name the system of each run
In the rows, zero is written as 128.
J682, seq 1 (8 x 32)
[[119 145 127  72 173 155 166 114 167 152 103 185 103 132 103 175 145 129
  161 106 149 143 125 135 128 205 167  81 109 118 158 129]
 [137 142 123  78 184 158 161 110 150 141  91 201  98 124 108 175 144 129
  150 103 139 157 116 136 119 204 154  81 109 114 153 130]
 [143 142 118  78 191 157 143 108 133 134  79 201  95 120 108 180 145 135
  147 106 125 155 105 131 116 186 145  76  97 123 144 125]
 [161 134 117  95 198 151 122  97 115 128  78 204 108 120 111 184 141 130
  136 109 111 169  98 122 110 166 139  65 103 119 129 130]
 [166 121 113 105 194 142 102  98  99 126  71 198 101 115 116 175 138 129
  128 107 101 168 100 125 108 143 127  68 102 126 125 134]
 [178 110 113 108 198 139  91  87  88 115  74 200 105 119 118 172 130 132
  122 113  90 168  96 113  99 124 122  79 103 127 104 132]
 [194 107 106 127 201 134  82  96  82 111  80 181 114 122 128 165 129 133
  120 119  86 168 102 106 101 101 108  90 101 124  92 130]
 [203 100 109 144 196 133  74 113  81 110  90 155 116 108 135 146 127 129
  118 124  92 164  99 109 105  82 102  99 101 132  91 143]]
J926, seq 2 (8 x 32)
[[ 92 111 127 158  57  95 165 146 162 112 153  56 133 129 161  89 120 133
  142 162 144 116 118 112 160  93 105 212 152 126 128 128]
 [110 102 119 162  71 102 159 143 157  96 134  57 122 136 169  94 125 136
  143 165 135 135 100  97 168  84 101 212 151 121 119 126]
 [121  90 120 158  87 101 148 134 164  84 130  71 104 132 172  96 121 142
  149 161 124 140  92  89 157  70  91 205 144 121 120 128]
 [146  92 116 156 109 106 137 127 152  81 112  81  96 120 180 111 126 139
  161 149 115 147  83  74 151  64  90 188 133 131 110 138]
 [165  81 109 159 134 109 122 120 149  76  99  98  90 118 178 128 128 145
  158 138 103 157  83  69 148  63  89 180 120 135 111 135]
 [180  88  98 160 150 125 110 113 145  74  88 111  83 112 170 138 124 145
  152 120 104 156  80  69 140  66  93 161 116 131 102 137]
 [192  83  97 155 170 138  97 109 132  88  80 123  87 109 169 150 125 145
  147 117 102 162  82  75 131  79  96 144 102 136 102 135]
 [199  88  94 143 183 149  89  98 120  91  78 145  88 110 155 162 126 142
  142 113 102 168  80  82 128  96 106 125 101 115 109 147]]
J880, seq 3 (8 x 32)
[[117 134 122  85  96 118  94  90 106  91  86 169 135 132 119 132 138 122
  111 116 128 184 112 128 127 149  79 126 131 125 181 142]
 [112 128 121  97  88 121  83  89 105  78  90 164 131 128 130 133 131 120
  107 110 135 181 108 122 128 137  68 138 135 119 178 133]
 [114 130 115 108  88 125  77  87  98  74  99 161 134 120 134 123 123 118
  108 107 138 168 113 120 130 127  69 138 147 126 180 134]
 [114 130 119 115  79 127  68  93 100  72  98 152 132 108 142 115 113 118
   98 105 144 161 101 121 128 116  72 147 140 127 179 130]
 [118 125 114 136  77 130  68 104  94  71 111 144 127 105 146 104 106 113
  104  97 149 168 105 124 124 103  66 142 150 133 173 127]
 [119 124 120 146  77 135  70 105  91  82 116 138 130 103 152 104 111 110
   99  95 149 154 110 133 124  90  64 143 152 140 167 123]
 [129 124 127 163  76 134  71 111  83  84 121 125 128 100 148 100 101 111
  100 106 150 153 119 125 126  75  67 142 151 143 158 123]
 [128 123 121 166  77 130  68 112  83  89 129 121 136  97 149  88 101 118
   92 106 149 144 119 131 128  75  66 143 156 144 144 117]]
J60, seq 4 (8 x 32)
[[ 77 144 141 145  21 104 112 128 110  92 149  93 157 118 142  80 113 107
   97 129 160 128 128 143 146 102  78 173 168 137 175 109]
 [ 69 142 137 136  26 114 110 120 118  95 146 108 149 115 142  84 116 103
  101 116 170 128 121 148 147 118  84 162 168 147 188 113]
 [ 61 138 140 129  29 124 123 115 129  99 145 113 140 124 133  92 108 110
  109 112 174 137 118 152 157 138  90 167 173 131 195 114]
 [ 59 142 143 116  40 130 133 105 133  99 136 122 125 127 130 105 110 115
  119 111 170 144 115 141 157 167  96 166 166 123 191 117]
 [ 54 134 141 104  45 137 138  99 149 109 136 130 123 132 128 113 124 129
  128 113 170 149 112 137 161 182 102 157 162 115 195 121]
 [ 52 133 138  95  62 141 158  95 151 113 134 133 114 147 128 126 120 133
  131 111 168 158 104 129 153 199 116 156 148 114 194 130]
 [ 57 132 136  96  81 137 171  92 167 121 123 140 111 152 132 138 129 137
  145 121 161 156 106 124 155 214 133 153 143 110 192 134]
 [ 65 147 141  85  93 131 183 105 185 123 120 138  98 155 127 140 135 141
  156 126 155 150 111 123 152 217 145 154 133 103 188 131]]
J251, seq 5 (8 x 32)
[[ 87 174 146 126  66  86 112 145  77 117 155 134 188 112 106  78 130  86
   74 140 142 115 153 176 107 100  89 124 164 153 153 105]
 [103 159 153 136  87  90 107 155  81 119 156 130 193 102 104  73 129  90
   83 145 126  96 161 172 105  69  93 123 161 156 129 114]
 [123 153 140 152 113  89 109 155  83 128 157 123 186 100 114  78 117  95
   93 143 106  87 158 161 108  52  91 115 155 158  97 110]
 [145 136 135 168 142  99 104 160  86 130 150 112 171  94 124  78 113 109
  105 144 106  93 151 141 107  36  98 124 144 155  77 117]
 [162 116 134 180 155 116 100 156  86 133 141  99 158  91 132  87 101 120
  123 129  94 101 146 115 117  36 104 123 132 151  63 112]
 [176  89 128 188 167 130 111 146 109 128 134  89 134  89 148 108 100 131
  138 114  91 101 132  97 126  45 105 130 136 151  63 127]
 [188  79 118 195 176 158 115 128 141 122 127  85 110  96 160 119 105 143
  158  94 107 109 115  82 143  59 115 138 127 146  70 126]
 [179  78 123 184 170 170 126 120 152 109 126  94  87  94 167 130  92 155
  167  86 115 119 105  75 149  81 121 141 126 141  92 128]]
J60, seq 6 (8 x 32)
[[155 113 103 118 137 144  58  82  89  83  78 174 110 114 142 144 115 134
  117  93 123 184  95 112 125 122  86 120 125 125 151 143]
 [149 111 106 108 132 140  70  75 104  81  75 177 107 125 133 159 126 135
  127  97 121 188  98 112 124 140  84 114 125 128 155 141]
 [144 114 109  93 137 128  92  75 109  84  73 184 101 128 136 161 138 135
  129 109 113 193  86 113 127 146  87 113 119 123 160 141]
 [135 121 106  85 137 118 110  75 123  87  66 188 105 133 137 172 153 134
  127 119 116 196  84 109 130 153  96 114 111 122 170 142]
 [131 129 110  72 139 110 123  87 136  93  70 188 101 143 129 168 157 125
  133 133 121 191  95 107 123 156 106 119 109 113 158 141]
 [122 138 119  61 151 100 141 106 135 103  66 200 108 144 119 163 156 126
  135 146 118 187  87 120 118 162 118 108 106 116 156 133]
 [119 142 120  60 153  88 153 117 139 113  78 181 117 144 116 160 166 124
  135 163 109 185 105 120 108 157 127 117 101 109 145 138]
 [125 144 119  64 156  80 158 126 138 122  92 185 133 146 109 155 172 119
  128 171 100 172 115 131 107 157 132 117 105 117 143 139]]
J682, seq 7 (8 x 32)
[[171 126 120 120 171 135  60  95  55 117  99 188 149 107 109 151 124 116
   93  98  94 153 120 136 100 115  90  75 117 137 120 133]
 [180 121 119 145 170 146  58 104  59 117 109 163 155  97 112 138 112 121
   85  94  97 146 123 133 100  89 100  75 129 145 112 132]
 [187 120 117 166 170 147  61 122  58 125 119 143 154  87 118 121 114 108
   92 102 105 123 139 127 101  66  93  86 128 154 105 123]
 [183 122 126 181 164 136  73 137  77 124 132 128 152  79 140 111 105 116
  107 108  95 114 143 123 102  54  93  92 133 163  84 121]
 [171 120 133 183 164 126  88 148  85 128 143 113 160  82 131  96 101 114
  120 117  98 102 148 123 105  42 105 102 130 156  78 113]
 [164 114 140 185 157 126 110 161 102 140 157  99 161  91 126  85 101 116
  117 125 103 100 151 126 118  44 108 113 142 156  72 117]
 [150 116 142 183 143 117 132 178 116 157 162  85 162 103 124  83  99 122
  123 136 114  82 153 129 123  57 128 130 144 147  64 113]
 [133 117 144 175 135 112 159 179 130 163 166  72 154 110 125  88 104 125
  131 152 119  76 150 140 130  69 143 145 146 140  70 115]]
J880, seq 8 (8 x 32)
[[100 120 151 144 116 194 123 101 119 152 156 124 134 111 108 125  86 130
  127  60 147  99 141 145 149 174 139 100 154 129 143 115]
 [116 123 144 157 144 188 113 101 102 151 148 132 139 105 107 133  87 136
  133  59 134  98 147 143 138 166 135  83 154 141 133 117]
 [134 122 149 149 169 184 109 105  98 154 145 144 133  96 104 133  95 130
  131  61 124 101 151 140 130 148 126  70 148 142 114 118]
 [156 123 141 145 192 174  95 112  87 154 132 158 135  94 102 130  95 130
  133  63 111 107 146 137 110 133 135  57 128 146  92 119]
 [174 118 135 143 201 161  91 119  79 157 127 160 149  90  97 138  98 127
  124  85 100 113 150 136 108 115 139  59 126 145  83 125]
 [187 121 129 145 207 154  96 126  79 150 120 157 145  98 108 140 107 120
  119  97  86 114 146 131 103  93 134  61 113 146  76 124]
 [195 118 123 153 219 138 104 136  85 147 115 150 145 105 110 140 119 122
  118 122  80 120 141 126 100  85 133  68 115 144  73 128]
 [194 118 116 146 213 114 122 147  94 144 112 145 146 104 113 135 129 124
  124 138  80 114 134 122  99  75 131  86 108 150  60 125]]
J251, seq 9 (8 x 32)
[[115 163 135 106 169  80 185 158 145 172 151 143 178 133  93 122 163 112
  123 167  93  93 163 141 104 136 149  95 124 148 100 127]
 [127 153 140 117 175  93 187 162 143 178 156 125 175 122  96 116 151 123
  126 157  87  83 176 139 111 124 157  89 128 154  86 118]
 [137 141 149 138 178 103 185 164 146 180 164 114 169 116 100 114 138 120
  136 145  89  73 164 129 120 113 161  95 125 164  74 116]
 [140 132 151 150 181 120 179 169 150 180 165  99 148 115 114 115 125 126
  152 136  93  73 164 121 117 106 159  93 126 153  74 117]
 [144 121 147 158 186 141 179 165 160 174 165 105 130 112 126 122 116 142
  167 123 109  68 151 121 135 110 162 103 126 147  70 120]
 [152 108 141 169 186 158 174 161 167 167 155 103 108 116 129 129 107 147
  177 109 120  84 146 112 142 115 166 112 127 138  74 118]
 [141 102 145 151 176 178 171 143 170 163 141 103  91 120 132 138  99 147
  181  96 131  97 129 110 153 140 173 115 124 132  89 115]
 [137  97 134 141 175 186 158 128 167 157 142 112  92 121 129 153  97 159
  181  86 132 116 116  97 151 161 171 114 126 113 111 131]]
J926, seq 10 (8 x 32)
[[117 168 127  81 160 145 129 125 117 164 123 196 150 124  83 152 140 114
  117 107 147 129 160 168 111 186 145  61 125 128 162 125]
 [ 91 170 135  82 141 141 144 135 114 166 136 183 156 121  80 132 132 110
  107 118 150 126 161 171 112 195 137  68 139 125 164 112]
 [ 72 170 143  87 120 132 148 133 122 165 155 172 158 131  81 122 131 106
  113 128 159 121 161 176 112 189 138  92 138 122 162 117]
 [ 51 173 145  95  94 115 163 139 131 166 157 153 161 135  81 109 129 107
  109 135 163 116 164 180 121 195 137 105 153 121 168 109]
 [ 47 169 155  98  75 111 173 148 135 158 166 137 166 136  98  98 125 111
  117 142 165 110 157 182 130 178 132 124 160 131 156 111]
 [ 46 166 153 104  57 101 184 151 148 148 173 120 160 140 106  90 125 111
  129 145 167 108 153 171 150 160 124 143 165 133 163 110]
 [ 48 154 151 115  50  95 182 152 155 135 163 103 155 137 112  87 126 113
  122 144 165 112 150 163 155 143 127 166 168 138 169 114]
 [ 58 146 143 127  36 102 172 151 163 117 155  84 142 136 137  95 129 117
  127 155 160 112 134 142 159 139 114 183 162 128 170 118]]

runs to name
seq 11 (4 x 32)
[[ 74 146 156 114 122 165 160 127 135 175 151 145 142 124  86 120 102 126
  141  93 160  98 159 174 143 198 154  93 153 122 147 113]
 [ 59 150 164 117 109 155 179 143 148 181 167 127 136 125  89 116 108 133
  148  98 163  89 162 171 147 191 156 106 161 123 146 109]
 [ 66 150 167 122  93 142 191 147 167 176 171 114 141 136  97 108 106 132
  152 117 168  87 159 168 160 186 168 118 156 126 147 112]
 [ 66 147 170 121  81 129 201 156 182 171 173  99 137 141 109  98 113 134
  154 127 164  88 159 159 161 167 166 137 157 128 144 108]]
 : J926
seq 12 (4 x 32)
[[110 150 123  71 140 149 133 100 146 125  89 198 104 127 106 160 142 126
  142 103 157 162 116 140 130 208 137  91 117 120 182 126]
 [124 140 121  79 157 157 119  91 128 115  87 200 100 127 112 175 137 128
  135  95 143 168 105 140 127 188 126  85 119 124 178 126]
 [140 133 115  90 162 153  94  83 110 112  78 195 110 127 111 168 133 132
  127  86 127 170 113 135 115 175 117  75 113 124 165 133]
 [157 128 112 105 171 156  81  74  83 113  82 194 118 112 113 172 137 129
  116  82 108 169 109 126 106 154 109  72 115 135 146 135]]
 : J682
seq 13 (4 x 32)
[[ 97 158 119  64 114 102 121 104 120 108  99 190 137 137 111 146 151 104
  110 125 139 177 122 144 121 170 102 114 129 125 178 132]
 [110 152 119  72 117 107  93  95 103  98  96 192 139 132 102 146 144 113
  105 123 134 175 127 137 110 166  98 106 133 127 184 129]
 [121 143 115  83 127 121  75  92  84 102  97 196 147 119 110 150 144 115
   92 106 126 176 125 137 113 152  93  95 129 134 176 131]
 [134 139 115 104 127 126  63  88  70 110 106 192 149 120 110 148 130 109
   82  99 112 173 125 135 112 135  82  85 133 136 162 134]]
 : J682
seq 14 (4 x 32)
[[ 96 133 153 137 136 187 144 114 125 168 153 143 129 116 101 130  92 134
  134  71 149  99 152 152 146 195 152  93 143 126 147 118]
 [113 127 149 125 164 185 130 106 111 166 136 157 128 109  98 136 101 136
  140  61 139 106 150 148 130 181 156  68 142 134 133 118]
 [137 127 147 126 190 182 116 107 111 160 126 171 128  98  96 144  95 134
  147  65 125 108 151 147 128 164 147  59 135 138 116 125]
 [157 122 141 127 201 178 110 111  94 159 115 171 129  97  95 148 102 135
  134  74 110 106 150 142 118 148 149  51 129 142 101 126]]
 : J880
seq 15 (4 x 32)
[[123 138 138 154 125  80 147 179 111 139 158 100 172 111 122  75 119 108
  111 174 107  96 157 141 111  50 104 135 149 154  82 116]
 [142 127 139 174 145 101 143 172 111 146 157  88 163 101 130  82 110 119
  121 157 106  86 145 128 117  44 125 139 143 150  68 120]
 [158  98 144 181 150 120 143 167 132 147 152  80 141 104 140  90  95 135
  142 140 103  88 141 113 132  50 127 137 137 146  62 122]
 [167  92 130 195 158 141 141 148 146 135 146  70 126 109 148 106  94 148
  162 119 104  93 125  98 149  62 133 148 135 136  61 124]]
 : J251
seq 16 (4 x 32)
[[178 133 115 128 166  82 108 147  89 113 102 158 152 114 124 124 145 107
  103 167  90 129 129 140 100  62 100 115 115 147  91 129]
 [189 117 111 144 174  93 114 154  94 117 110 140 147 109 133 121 139 118
  114 160  87 126 122 119 102  49 106 113 108 143  81 127]
 [193 114 113 153 188 106 121 156 108 118 112 124 132 102 140 131 129 123
  131 162  90 124 111 106 110  44 115 116 107 142  64 132]
 [202  99 120 160 189 110 130 156 125 126 106 116 113 106 150 135 124 133
  151 148  95 131 103  96 116  48 131 125 106 136  63 130]]
 : J251
seq 17 (4 x 32)
[[137  89 122 181 112 119 145 145 153 111 151  54 125 128 158  93 110 144
  149 145 118 105 112 100 159  70 111 187 142 134  88 127]
 [153  86 118 172 125 117 142 137 151 103 133  70 115 116 168 102 115 146
  160 144 101 114 108  82 149  63 102 176 134 139  77 135]
 [166  83 115 171 143 120 142 135 153  99 122  79 110 116 166 108 117 143
  160 137 103 125 101  72 148  58 107 168 130 142  79 135]
 [181  85 113 174 159 125 132 128 145  96 110  96 108 111 171 129 124 142
  161 134  92 121  98  71 140  59 110 160 121 150  75 130]]
 : J926
